In the rows, 128 means zero.
Each run below is a few steps of one of 7 hidden systems, one row a step.
difig, run 1 (8 x 22):
[[ 80 153 150 159 111 163 179 121 153 112 153 126 106 123 138 154 141 177
  189 111 169 134]
 [122 146 113  97 140 129 207 110 180 140 186 176 110 144 100 150 110 148
  144 124 132 127]
 [164 136 106  88 127 130 132 178 128 144 165 159  85 179  83 139  78 117
  148 120 132  86]
 [120  85  93  76  91 145  91 140  83 119 169 118 105 154 134 130 135  83
  149  98 125  83]
 [129  80 103  71 122 125 116  99 102 135 127 142 158 118 149 128 146  62
   75 134  79 112]
 [152 113 154 136 132 132  93 159  93 140  54 133 159 112 146 126 110  89
   73 159  98 118]
 [ 93 113 183 177  98 160 104 134  93 111  69 102 147  86 173 126 143 137
  130 139 144 136]
 [ 94 128 180 157 122 146 183  83 163 130 114 141 152  81 160 134 145 168
  117 151 133 170]]
Mozaf, run 2:
[[192 187 114 111 159  95  74 158 148 133 128  85 111 171 121 109 134 132
  119 125 106 106]
 [ 92 164 116 134 113 111  75 121 103  84 116  54 137 113 161  98 174 129
  154  99 140 117]
 [ 82 163 118  97 132 136 175  83 155 115 116 114 169 102 176 154 181 111
  110 128  94 122]
 [120 175  74 114 163  87 165 142 136 128  90 159 172 119  84 131  99  92
  101 139 110 129]
 [ 75 104  85 148 100 104 133 132  95 110 124 144 155  89  74  98 100 130
  160 118 176 162]
 [109  70 122 102  90 158 176  94 157 155 181 165 135 109 117 145 135 151
  143 140 140 165]
 [201 113 105  92 134 122 123 153 162 176 168 157 108 170  80 133 101 137
  120 147 115 134]
 [162 109 116 124  98 116  41 157 105 128 154  82 101 150 110  89 132 146
  160 114 152 128]]
Bina, run 3:
[[151 179 157  54 108 112  96 162 131 125 107 104 133 128 161  97 114 121
   95 149  95  88]
 [ 99 181 160 113 117 101  93 115 119  86 101  71 142  97 180  80 152 137
  115 121 121 116]
 [104 181 157 156 170 100 162  72 165 103 113 111 146 100 161 112 158 151
  104 125 116 151]
 [161 146 143 164 154 128 140  91 197 150 150 107 126 133 131 134 168 190
  133 141 127 179]
 [130  70 129 179 111 170 117  97 143 150 158 109 122 129 135 155 179 162
  164 124 151 173]
 [118  54 120 147 122 185 168 107 124 155 145 169 130 134 131 191 146 105
  134 129 125 135]
 [163  89 119  76 102 178 137 162 133 173 145 160 121 159 126 178 120 101
  121 149 102 101]
 [125 113 127  56  67 157  87 172  89 130 124 110 128 130 156 130 128  94
  132 132 116  79]]
kub, run 4 (8 x 22):
[[104 187 146 123 135  88 159 128 145  92 162 138  93 127 104  84  88 170
  156 107 163 119]
 [129 115 149 139 147  89 124  78 135  99 198 131  78 136 121  74 118 160
  135  94 149 137]
 [162  55 133 135 156 112 132  69 136 142 192 166  99 144 112 110 124 127
  100 116 119 152]
 [187  51  92 129 148 124  94 122 112 164 146 156 126 157  94 136 125  89
   95 133 106 139]
 [151  78  73 121 116 142  72 138  98 154  98 106 170 130 122 149 164  76
  109 138 102 136]
 [100 130  85 107  95 154 131 149 119 145  71 115 200  96 133 166 159  94
  124 154 112 136]
 [ 85 195 103 106  94 133 152 182 129 122  74 119 176  97 113 142 113 130
  153 146 144 121]
 [ 76 203 134 117  96 109 140 151 135  92 122  98 132 102 126  97 117 170
  173 117 167 122]]
Bina, run 5 (8 x 22):
[[129 189  41 111 152 100 129 155 137 130 102 109 167 144  89 148 141  94
  138 120 114 119]
 [104 183  69 118 101 109 124 170 140 130  98 102 175 105  82 121 125 147
  168 138 156 151]
 [ 75 146 124 145  94 118 163 144 129 119 103 147 161  76  90 108  93 163
  156 143 176 165]
 [123 115 177 148 118 118 171 132 141 135 130 183 118  98  95 100  62 173
  124 151 161 161]
 [163  78 195 157 126 124 108 130 112 132 155 159  77 134 116  88  76 160
  117 132 151 138]
 [152  72 167 172 161 123  95 111  79 109 147 145  73 155 137 109 107 102
  109  99 129 104]
 [167 127 112 154 197 114 110 123 104 117 132 132  93 182 128 144 131  75
  106  95  99  84]
 [155 174  62 129 164 114  91 153 124 122 126  88 121 179 110 148 155  94
  147  99 113  94]]
Mozaf, run 6:
[[ 77 102 144 176 124  98 108 111  71  80 115 130 127  91 123  78 106 122
  133 101 165 137]
 [105  79 158 150 142 153 190  59 149 134 154 166 127 110 156 153 150 135
  109 129 118 152]
 [190 126 111 165 190 118 148 143 149 162 125 170 112 171  79 155  98 118
  108 136 114 135]
 [130 102 116 195 118 137  77 163  91 118 125 104 102 142  95 123 123 142
  182 104 178 136]
 [113 103 162 128  91 202 142 119 141 141 147 113 113 134 182 181 177 144
  157 128 128 116]
 [175 172 142  94 148 147 136 179 144 153 101 138 119 166 138 165 111 106
  102 149  89  81]
 [111 151 145 137 111 106  76 177  69  91  83 106 123 116 129  86  90 113
  134 116 151  97]
 [ 66 106 188 121 100 149 156  82 113 100 127 134 135  80 188 116 143 132
  113 127 127 125]]
Paka, run 7, 8 rows:
[[156  94  88 104 103 127 139 161 141 177 123 170 161 119  66 135  91 129
  123 167 133 165]
 [124  76 115 161 109 151 131 121 129 135 190 141  89 146  93 136 127 160
  186 105 174 148]
 [ 92 102 125  90  94 166 142  79 144 127 165 102 140 114 180 153 195 127
  139 120 112 129]
 [166 111  94  39 110 110  85 132 123 145 155 119 135 146 129 107 133  88
   96 134  88 104]
 [145 155 119 138 157  82  85 130 111  91 169  99  74 164 111  84 116 133
  152  83 145 100]
 [ 85 202 144 140 150 101 142  92 145  85 106  84 146 102 169 110 165 142
  125 113 123 126]
 [147 172 111 101 137  88 131 151 151 147  76 136 184 100 103 105 104 126
   85 170 107 154]
 [153 131 117 187 145 107 130 156 141 142 131 151 114 136  57 114  84 170
  157 132 174 168]]
seza, run 8, 8 rows:
[[ 85 100  97 138 125 135 113  87 100 113  96 100 180  95 162 140 187  83
  110 120 107 138]
 [ 91  95  75  82  92 118 129 132  92 130 105 149 187  89 107 120 117  76
  110 141 120 134]
 [100 143 135 125  93 109 133 171 104 123  75 152 166  80  96  95  68 135
  124 157 155 145]
 [126 124 172 125  69 124  93 158 124 126 132 114 120  98 119  75  98 188
  154 146 172 154]
 [175 135 142  84 104 117 112 146 169 151 190 129  90 152 103  95 104 181
  146 137 144 135]
 [181 193 145 142 180 110 141 132 187 138 152 121  90 173 117 132 125 168
  131 125 121 123]
 [142 161 130 171 177 130 120  87 159 116 145  79 108 159 162 148 195 142
  138  99 114 128]
 [114 113  63 116 157 127 138  75 133 123 156 113 144 145 139 162 191  82
  124  98  95 121]]
lened, run 9, 8 rows:
[[150 197 114  90 109 107  71 182 130 124  93  71 145 133 130 104 133 133
  133 138 121 108]
 [115 156 113 157 157 111  91  90 125  91 142  62 115 142 160 117 192 127
  147  85 125 120]
 [102 181 142 145 166 153 202 101 169 118 126 136 124 138 160 180 155 130
  133 117 112 110]
 [111 193 109 156 157  94 175 159 140 117  98 159 138 121  73 122  75 139
  143 130 153 134]
 [117  75 105 179 154  93 130  88 107 113 165 157 111 125  79  97 109 128
  139  99 160 161]
 [138  49 143 112 121 161 174  98 138 161 165 192 119 128 125 157 115 118
  105 143 115 137]
 [158 113 121  68  85 127 112 182 120 163 106 157 153 118  98 115  79 115
  105 171 119 127]
 [143  88 110 102  98 105  37 126  90 123 135  82 138 120 136  80 152 111
  118 120 124 133]]
lened, run 10, 8 rows:
[[171  86 175 204 169 132 129 125 121 150  93 165 120 128 119 134 102 131
   89 149 124 156]
 [180  76 133 180 128 150 103 148 135 179  94 141 150 125 101 147 126 142
  113 168 130 180]
 [154  80  93 141  87 164  87 151 135 174 118 104 160 124 108 154 163 142
  152 155 140 174]
 [113 111  87  97  61 176 104 152 132 149 139  87 150 126 133 161 175 137
  180 132 142 135]
 [ 81 160 106  82  71 159 123 160 117 108 143  90 124 130 148 144 150 129
  187 108 147  90]
 [ 77 174 141 110 114 132 135 143  99  76 143 109  90 137 152 120 120 121
  168  86 148  67]
 [103 159 179 153 162 120 154 125  98  79 132 145  75 145 152 119  95 114
  130  92 135  72]
 [143 133 183 187 185 117 149 131 104 113 103 171  91 142 127 124  77 115
   97 119 126 105]]
kub, run 11:
[[131  76 173 148 117 146 159 142 109 132 153 194  85 132 102 125  62 142
  135 129 159 123]
 [172  68 161 121  94 146  61 155  99 141 161 118  82 151 129 103 111 140
  139 125 143 116]
 [162  73 158  87  92 165  95 107 144 161 150 108 133 127 177 135 172 134
  102 153  96 137]
 [180 147 129  78 133 144 139 150 168 176 106 139 155 140 137 160 131 116
   84 171  77 121]
 [158 207 107 121 156 106  89 168 136 127  75  80 149 146 134 132 145 112
  115 134 102 105]
 [ 86 191 128 166 158 114 142  97 139  94  85  86 160 104 162 132 175 130
  125 116 120 135]
 [ 87 167 142 187 169 122 205 117 140 107 104 167 128 113 112 146 101 140
  137 120 149 136]
 [119 128 142 195 147 121 128 150  98  99 140 144  75 149  91 117  84 145
  172  95 180 117]]
Paka, run 12, 8 rows:
[[ 94 166 169  97 135 148 166  89 144  99 144 116 112 130 198 145 162 123
  120 111 100  84]
 [154 143 135  69 153  93 134 128 125 130 115 159 138 129 131 105  91  85
   59 146  80  98]
 [140 125 147 187 180  81 121 122 100 100 131 156  89 140  91  85  76 127
  118 103 151 128]
 [ 78 128 157 200 147 129 153  84 121 101  88 122 153  84 155 129 154 138
  120 124 141 159]
 [139  92 113 127 104 140 113 149 117 165  67 139 193  92 118 141 127 105
   92 174 112 163]
 [162  79 112 170 106 154  84 181 101 151 129 131 105 152  81 140 105 138
  168 128 167 139]
 [ 96 127 148 147  96 192 134 128 131 121 141  94 108 136 171 174 177 147
  182 111 146 111]
 [139 141 131  40  94 160 133 150 140 147 125 125 141 135 168 157 144  99
  106 150  84  84]]
seza, run 13, 8 rows:
[[ 91 161 192 109 125 127 136 102 117  90 103 111 132  98 201 109 140 119
   95 125 104  95]
 [119  99 143  75 119  93  92  93  92  99 148 125 124 112 160  70 123  91
   84 115 104 105]
 [155 117 117 127 163  64 101 131  95 117 117 157 126 128  91  73  74  96
   82 127 119 126]
 [157 106 133 208 152  97  74 144  98 123  98 119 123 125  89  92 106 142
  128 125 159 162]
 [164  71  90 162 109 142  78 146 123 159 153 111 120 147  84 132 142 150
  169 127 159 167]
 [159 136  81 134 125 161 150 172 164 171 138 141 128 163  76 185 126 144
  170 140 142 139]
 [111 182 139 154 123 180 170 153 165 135 108 111 130 139 146 190 154 158
  171 134 139 120]
 [ 83 144 143  84  93 175 157 105 144 114 155 105 124 124 187 163 177 131
  151 115 117  97]]
difig, run 14 (8 x 22):
[[158 166 147 174 190 109 108  88 156 116 123  83 115 150 163 126 179 142
  108 112 105 134]
 [145 159 120 215 204 117 133 106 143 116 116 110 112 159 124 151 157 133
  135 102 129 136]
 [111 135  82 209 180 115 151 112 125 111 131 136 121 147  85 151 136 126
  163  92 157 146]
 [103 119  55 160 148  97 155 121 122 120 146 158 138 127  53 127 107 121
  160 106 162 156]
 [117 119  61 109 112  83 120 147 110 126 145 149 144 117  51  90  88 122
  147 122 159 151]
 [124 120  88  72  88  79  77 143 107 120 146 112 146 107  93  62 107 126
  132 129 143 140]
 [141 134 125  73 105  78  65 115 125 118 134  90 148 105 138  57 137 131
   97 136 112 138]
 [163 154 161 120 145  89  65 109 135 117 111  77 135 121 165  77 153 138
   85 137 100 134]]

Name the system that made each run.
run 15:
[[106  98  84 122 147 105 122  67 115 119 121 116 176 103 144 124 178  81
   89 120  95 146]
 [106 122  83 136 144 113 169 137 114 138  82 178 182 101  84 144  97  86
  101 146 122 145]]
 -> kub
run 16 (2 x 22):
[[136 133 139  86 143 117  99 128  87 103 125 119 106 150 169 116 126  68
   90 107  88  61]
 [109 103 138 139 148 107  96 101  72  97  89 123 147 104 163 103 136  70
   78 117 101 111]]
 -> Mozaf
run 17 (2 x 22):
[[ 85 210 135 133 140 107 168 131 147 107  68 122 176  88 140 125 125 135
  116 143 124 132]
 [ 76 127 142 105  82 112 103  92 119  95 135  86 151  78 165  77 160 150
  135 121 141 147]]
 -> seza
run 18:
[[142  88 116  81  64 138 113 178 115 162 125 158 148 109  88 114  81 131
  130 166 143 143]
 [160 173 170 126 104 134 124 198 149 147 101 134 118 129 107 116  75 175
  142 162 151 129]]
 -> seza
run 19:
[[144 173 176 140 124 131 143 193 131 128 104 154  98 137 105 119  57 159
  141 143 156 108]
 [ 92 107 155 112  80 155 127 120 115 103 188 118  81 132 148 115 133 156
  180  99 162 107]]
 -> difig
run 20:
[[175 158 155  89 128 142  91 158 133 127 154  98  75 181 158 130 132 129
  132 116 108  69]
 [125 157 148 107 131 117  73 135  89  90 116  78 108 142 180 106 146  95
  115 101 108  71]]
 -> Mozaf
run 21:
[[ 99 121 210 141 100 136 159 119 130 108 146 153  94  99 145  95  90 179
  139 131 164 134]
 [152 137 185 124 164 121 173 100 159 123 179 167  67 156 139 120  98 151
  112 117 120 107]]
 -> Mozaf
run 22:
[[176 134 102 128 156 110 125 117 170 144 200 127  83 177  90 122 131 160
  155 108 138 137]
 [153  98  77 119 161 119 111  80 139 131 191 112 107 171 125 141 176 105
  130  93 105 122]]
 -> kub
run 23, 2 rows:
[[101 207 120 162 150 118 112 155 110  91  66  81 143 126 145 134 145 115
  142 111 131 101]
 [ 81 152 138 216 168 124 151  96 117  86 108 114 123 116 139 137 150 136
  151  94 152 136]]
 -> lened
run 24 (2 x 22):
[[134 134  93 152 193 117 177 102 140 120 169 164  91 172  98 158 120 106
  137  91 124 108]
 [101 110 141 216 179 147 171  87 123 114 109 147 127 126 141 169 149 117
  126 109 131 140]]
 -> seza
run 25 (2 x 22):
[[165 140 164 209 152 116  91 163 120 124 105 119  94 143 100 106  95 167
  145 126 164 144]
 [101  97 113 167 114 133 117  85 135 113 179 100 113 123 124 118 170 165
  180  98 167 165]]
 -> difig
run 26:
[[139  86 130  74 101  83  83 112 105 123 157 135 131 108 117  55 102 119
   95 134 123 138]
 [179  96 159 108 115 101  51 122 119 140 124 101 132 119 145  72 132 135
   83 150 107 145]]
 -> difig
run 27, 2 rows:
[[104 191 131 102 129 132 125 172  96  92 101 113 111 146 151 139 113  90
  139 105 120  53]
 [100 228 120  85 138  94 150 139 143  88 132 105 121 133 135 108 119 133
  142 107 126  85]]
 -> Bina
run 28:
[[ 73  83 131 142 107 169 125 111  74 106 106 122 141 108 172 157 159  80
  132 110 123 103]
 [ 77 144 181 135  91 163 149 156  99 109  67 136 148  87 166 141 109 123
  126 146 136 107]]
 -> lened
run 29, 2 rows:
[[113  88  89 145  93 139 124 126 135 158 101 125 194  84 101 137 151 139
  135 158 143 194]
 [ 91  96 108 100  54 154 127 122 140 141 149 111 162  88 125 127 157 161
  166 143 156 170]]
 -> lened
run 30 (2 x 22):
[[167 160 163 100 123 141 135 189 137 140 142 152  77 166 113 132  70 143
  139 135 134  83]
 [179 121 114 149 163 102  65 156  92 118 138 116  84 177 103 108 106 102
  127 100 128  96]]
 -> lened
